First come named turns, each shown by rows before and after it. For each pair of rows after them, which turns, in which order, take the first row to the second? The first pair is done for you.
k_925:
[  0  -9   2  16  22  21   8   7   8  12   8   7   6  -1   3 -14  -5   5
   3  -5  -9  11   8  -1   3  -4  -2   7  -5   1   2 -11 -26  -2] -> [ -4 -13  -1  15  14  15   5   7  10   8   2   1  -3  -6   0 -16  -3   7
  -2  -6  -3  18   8   1   1  -1   3  10  -6   7   8 -14 -18  -6]
[ 28  21  17   4  -8  23  29 -10 -21  21  34 -11  10  28  33   2  23 -20
 -20  42 -38 -49 -17 -28   9 -41 -21 -20  26 -16 -38  22  -8  -9] -> [  9 -11  12 -22  14  47  26  10   3  10  44 -58 -29  19 -17 -29  33  26
 -22  13 -35  10  -5 -10  21   9  11 -18  16 -14 -42  12  25 -33]
[  0  -9   7  -8  19 -14  11  -5   2  -2 -14 -15 -30  -1 -21 -16  14  21
  -6   2  -5  18   4  23  -1   9  27  -9   1   1  -7  -9  27  -3] -> [ -5  -6  -1   7 -10 -40   6 -12 -10  -2 -36   6 -20 -11   1  -8   6  -2
 -11  19   5   4   4  15 -17  -7  15  -1   3   7  17  -9  21   7]
k_216:
[ 17 -12 -13  11  -2  36   8  22 -13 -15   5 -21  36   9  11 -18 -23 -12
  33 -11  31  28  -2 -12 -19 -51 -29   1  13   1 -14 -15  -8 -31] -> [ 38  12  10   2  21  33  14  17 -13  -8  15  -3  41  25  10  -3   0  -9
  24  20  12  -2   1  -9  -8 -50 -21 -11  18 -19 -45  11  -8 -20]
[ 15   1  -6   0  35  21  -2   1   3  18  25  12  18   6  -3   7 -12  15
   8 -31   0   3  -9  -3   6  -6   8 -12  11  -5  -8  -1 -12 -24] -> [ 23   8   0 -11  38  -4  -3  -9  -5  16  14  17  24   5  -9  14  -3  13
   2 -13  -5  -9  -9  -1   3   1  20 -18  14 -14 -11  12   7 -16]
[ 11   3  -7  29  16   9  14 -11  12   0  -9  19 -11 -11   3   4   2  15
  -6   6 -20   6   3  12  -8 -18  -7  -5  -1   6  -8 -16 -23   8] -> [ 16   4   1  20  18  -4  13 -16   4   1 -15  22  -9 -11  -1   9   4  13
  -9  15 -23  -1   5  15 -10 -15   5  -8   0   3  -6  -9  -8  12]
k_584:
[-15 -12 -36   7   1  37  -1  -1  14   1  26 -17  -1  -3   9 -19 -23 -10
  18 -32  -3  21  -6 -13  -1  -5 -23   8  14   1  -8 -17  -7 -23] -> [-18 -20 -44   0 -21   3  -5  -7   0  -4   2 -20   2 -22   2 -16 -24 -14
  12 -28   5  30  -3 -15 -10   2  -9  12  10   7  16 -22  15 -18]
[ 18  -1  15   7  26  12   3   1  17   4  -2  -7 -15   5 -11 -13 -10  12
   7 -11   1   6   4  29  -7  20   4  10  -5  -5   5  -3  -4   9] -> [ 17  -6   9   8  23   0   2  -2  13   4  -7  -9 -12  -2 -11 -14 -11  12
   3 -12   3  11   5  27 -10  21  11  12  -5  -3  10  -9   5  11]
[ 24  29   0  28  33 -19  14 -24  -8  25 -16  54  48  -7  23  18 -15  -2
   3   5  -7 -32  -8  10 -12 -31  24 -10  20 -12  -6  -4 -31  14] -> [ 24  27  -3  28  47   6  15 -21   1  25   1  41  47   0  20  13 -20  10
  13 -14  -5 -24 -10   7  -8 -34  21 -13  24 -11 -18 -10 -39   2]
[-12 -10  -7 -19  -3   8  12  -3 -13 -13   3 -13  26  -5  -3  16 -14   8
  -6   7  -1 -13  -6  10   3 -17 -21   3   4  20   1   6   0  -9] -> [-11 -10  -5 -21  -3  -1  12  -2 -12 -14  -1 -11  26  -8  -2  17 -15   7
  -6  12   1 -16  -4  13   5 -15 -19   4   5  22   3   5  10  -7]
k_92:
[-19  -3 -20  -2   8  -2  -7  -9  26  12   0   7 -20  24  -7 -16  14  15
  11 -21  -4   7   2  -6 -13  15 -13  -6 -10 -23   0 -18 -39  10] -> [-10   8  -8  -3  12  -7  -8 -15  23  13   3  17 -17  33  -3  -9  23  11
   5  -5 -12  -7  -1  -6  -9  10 -16  -7 -12 -29  -8  -7 -39  15]
[ -9 -11 -10 -40 -26   0  -4   6   1  -6  -2  -8  12 -47 -12  14   9  16
  17 -38   9  41 -16  -1  -1  32  35  -6   6  -7   8 -14  32 -21] -> [ -9  13 -10   3 -43  20  -2   7   5   7   6  26  31 -28  47  25  -8 -26
  21 -27   5   5 -24 -16  -6 -20 -27   4  10   1  13 -19 -37 -12]
[-11 -12   4   8 -17 -23  -2   0  13  -2  -2  11 -15 -24 -22   5   3  23
   4  15  10  16  27  12 -24  16  13   4  -2  14  12  10   1   2] -> [-12  -5   5  25 -25 -13   1   2  14  -2   4  20  -5 -20  -2  11  -3   7
   9  16  12   5  29   6 -25  -4  -9  13   1  21  14   6 -21   3]
Then:
(2 to 3 turns a pair)
[  2  29   3  23  29  30 -15  29  33   8 -21  -5  -1   6   8   7  -3  12
 -25   2 -17  16  10  10  -3 -13  -6  -4  -7 -16 -14  10 -24   0] -> [ -3  19  -3  12   8 -16 -19  24  10   1 -50   0  -1 -15  -3  11   1   9
 -34  16 -14  18  15  13 -16   3  19  -5 -11 -13  10  11  19   7] : k_92 then k_216 then k_925
[ -8 -46 -33   2  11   2  -4  21   9  -5   9 -15 -22  -5  14  -9 -25  -1
   6 -44  13  51  -6 -22 -22 -39 -11  14   6  24   7 -22  13 -54] -> [ -3 -28 -32  15 -16 -34  -4   9  -6  -2 -13  16  -2  -9  41   8 -26 -35
  -4 -14  14  17  -9 -27 -37 -62 -22  16   8  25  23 -13   6 -33] : k_925 then k_584
[  6  -6  -3 -41  37  -1  14  -8  -6   0   8 -17   4  -2 -34  -5  -1  40
   3 -23  -6   3  -2  10   5  22  25  -6  -5 -16 -10   0  28 -11] -> [  0  -5  -8 -25  -7 -49   9 -16 -25  -5 -33   0  11 -21 -20   5  -5   7
  -7   3   6 -10   2   5 -17  12  25   0  -9  -4  25  -5  37  12] : k_584 then k_925
[  2  20  17  18  39  31  12  -7  25  11  21   2   2  22   6   4  12  10
  14   3 -10  -6   4   0  16   1  -2   2  -5 -10 -30   0 -34  -7] -> [ -9   5  19  11  36  20   7   0  32   0   5 -14 -27  11 -17  -9  23  21
   7   9 -10  17  15   8  18  26  18  -1 -15 -10 -18  -3 -11  -5] : k_925 then k_216
[ 13 -27 -32  24  33   7  -1 -13   1   1  20  13   5 -13  17 -14 -11  -5
   9   4  26   5  11  24  -1 -14 -14   4 -13   5 -29 -13  -6 -35] -> [  6 -32 -35  27  14 -18  -5 -12  -6  -2   2  17  -1 -24  19 -16 -12 -13
   5  12  31   4  17  27 -10 -11 -13  12 -17  11  -6 -17   2 -25] : k_925 then k_925 then k_584
[  4   3 -10  -8  -6  -3  -3   2   1   2   5  -2 -11 -16   7 -16 -17   1
  -2 -33  24  28  10   6   5  22  15   3  30   6   9  33  15 -20] -> [ 11  15  -1   6   5  21   3   6  12   8  26  11  -4   2  18 -10 -15  -3
   5 -27  15  11   3   1  15   6  -7   3  31   2 -15  38 -11 -19] : k_92 then k_925
[ 10  -5 -16  33  24   9  -6  12  52 -11  -5  10 -41 -17 -28  -3  -3   1
   0 -12  14  36  20  30 -10  17  35  28 -16  -4   8  -7 -34  -1] -> [ 22  15 -12  51  13   1  -7   7  43  -4  -8  41 -17 -10   5  16  -8 -29
  -1  14  10   0  15  18 -16  -9  10  27 -10  -8  12   1 -58  18] : k_584 then k_925 then k_584
